In the rows, zero is written as 128.
A single turn carries every row of the set below to another of its rows. Some are shown first; where does it send the rows asked next?
Z_522: [102 166 132 140 152 122 141 119 168 151 111 135 148 113 136 121 148 135
 138 138  94 161 149 112 163]
Z_457: [138 120 135  94  94 104 137  96 166 123 150 151 147  82 122 115 125 120
 115 105 116 134 125 121 140]
Z_735: [134 166 143 111 134 115 135 136 166 148 104 142 127 123 108 132  96 153
  93 130 135 157 139 138 138]
Z_66: [143 122 146  90 108 123 156 112 154 148 147 172 128 111 128 115 111 122
 132  87 148 147 140 111 141]
Z_120: [131 127 153 116  92 124 151 121 188 171 154 159 132  75 111 131 120 119
 113 109 134 161 127 117 137]
Z_443: [151 103 142 129  94 115 140 101 137 143 114 133 147 107 136 101 117 130
 135 123 111 131 116 114 151]
Z_663: [172 121 128 136 109  96 141 109 166 154 124 150 152 131 111 115 114 111
 101 118 125 125 134 120 152]
Z_830: [131 160 125 101 119 133 130 103 167 142 135 146 172 119 156 134 149 147
 122  92 107 148 154  93 138]
Z_52: [114 141 146 107 131 130 127 133 140 157 127 141 112 132 125 110 109 160
 125 118 138 160 133 139 128]
Z_499: [115 123 141 105 116 116 167 122 179 147 135 142 109  72 138 114 132 119
 125 116 135 130 116 107 162]
Z_721: [113 147 136 121 136 108 129 124 162 168 110 129 133 136 135 121 120 156
  91 109 146 122 108 115 125]
Z_304: [104 141 148 103 150 103 141 118 157 169 130 127 132 137 148 133 108 130
  96 120 121 134 140 127 122]
Z_279: [107 162 100 107 130 152 137 137 186 158 142 151 139  96 149 127 143 148
 122 121 106 156 140 109 134]
Z_369: [132 118 129 125 135  97 160 133 152 141  95 142 144  78 121 115 118 124
 137 132 111 147 107 124 172]
Z_392: [155 127 164 124  92 113 152  90 156 165 151 142 165 101 128 125 102 123
 119 109 104 148 136 129 149]
Z_868: [139 155 124 141 123 132 161 128 149 150 148 153 148  92 159 166 132 117
 118 141 142 162 144  89 119]
Z_241: [144 155 118 146 129 105 142 128 144 127 131 140 149 114 142 150 144 111
 158 142 121 139 112 102 117]
Z_504: [140 158 124 141 112 139 117 119 165 152  93 142 167 132 122 121 152 147
 133 128 115 154 140  97 140]
Z_475: [164 121 138 124  99 120 138 126 163 151 160 138 150  98 136 115 116 158
 100  91 126 132 121 120 145]
Z_986: [115 127 166 130 133 106 186 126 168 175 114 147 151  72 133 136 112 120
 127 110 123 155 121 105 159]
Z_2: [163 133 175 122 118 107 153 142 137 133 108 126 167 110 118 125 111 128
 129 110 119 139 127 113 150]
Z_574: [114 125 155 122 145  86 119 128 157 133 116 128 136 111 136 149 128 160
  93 116 130 158 142 118 133]
Z_905: [113 124 151 132 134 122 170 144 160 150 101 161 130 102 111 119  99 105
 126 136 131 145 135 112 143]
Z_671: [119 163 111 160 134 130 151 113 149 118 135 168 131  90 149 150 124 135
 141 139 133 145 120 101 131]
Z_348: [144 157 104 129 129 111 145 124 156 135 164 146 136 104 152 151 149 117
 153 129 125 146 119 109 120]
Z_85: [135 137 163 116 142  98 127 126 142 167 124 122 126 139 143 137 129 162
 118 100 139 160 135 120 143]
Z_31: [126 170 131 129 137 129 136 143 171 147 102 127 184 106 135 135 133 143
 116 133  90 151 138 104 141]
Z_680: [146 177 129 136 112 142 129 107 171 172 137 126 158 133 150 115 142 149
 123 118 104 143 148 113 155]
Z_568: [146 143 124  93 150  99 137 116 153 153 111 139 133 135 147 143 102 140
  90 124 121 152 150 133 149]
Z_154: [ 85 153 143 123 136 145 139 130 165 161 111 152 152 104 147 133 146 138
 136 121 121 163 147  82 128]
Z_150: [161 161 126 165 114 125 149 121 141 149 143 135 159 102 151 156 131 123
 119 155 128 159 142 100 131]
Z_133: [112 112 125 123 139  98 163 119 175 167 166 164 129  95 133 121 119 116
 110 105 126 147 138 124 151]
Z_139: [119 120 124 125 134 107 122 126 158 162 120 154 148 118 126 140 108 173
  85 111 132 159 129 123 117]
Z_976: [153 115 143 137 108 123 160 134 154 177 105 138 170  97 125 123  99 122
 123 130 103 150 108 120 144]
Z_321: [140 175 123 145 120 122 153 104 132 160 162 162 164 109 130 139 133 126
 135 123 143 156 124 105 119]
Z_686: [122 182 129 156 136 125 168 129 127 153 148 144 168  92 136 140 125 127
 137 137 131 155 115 109 119]
Z_655: [116 109 149 109 136 120 162 163 163 132 140 147 135  69 133 135 112 140
 123 110 121 158 131 113 140]
Z_427: [120 124 155 166 138 102 156 138 157 151 125 121 150  98 130 107 109 132
 112 128 107 121 111 121 159]
Z_766: [151 171 116 150 115 134 144 106 147 112 135 161 151 106 153 146 119 140
 131 125 129 135 117 102 128]
Z_974: [126 157 115 115 123 127 128 109 178 162 143 168 149 113 125 134 154 143
 128 112 116 185 165 107 144]

Z_150 moves to Z_241
Z_85 moves to Z_721
Z_66 moves to Z_475
And these:
Z_986 moves to Z_499
Z_279 moves to Z_974

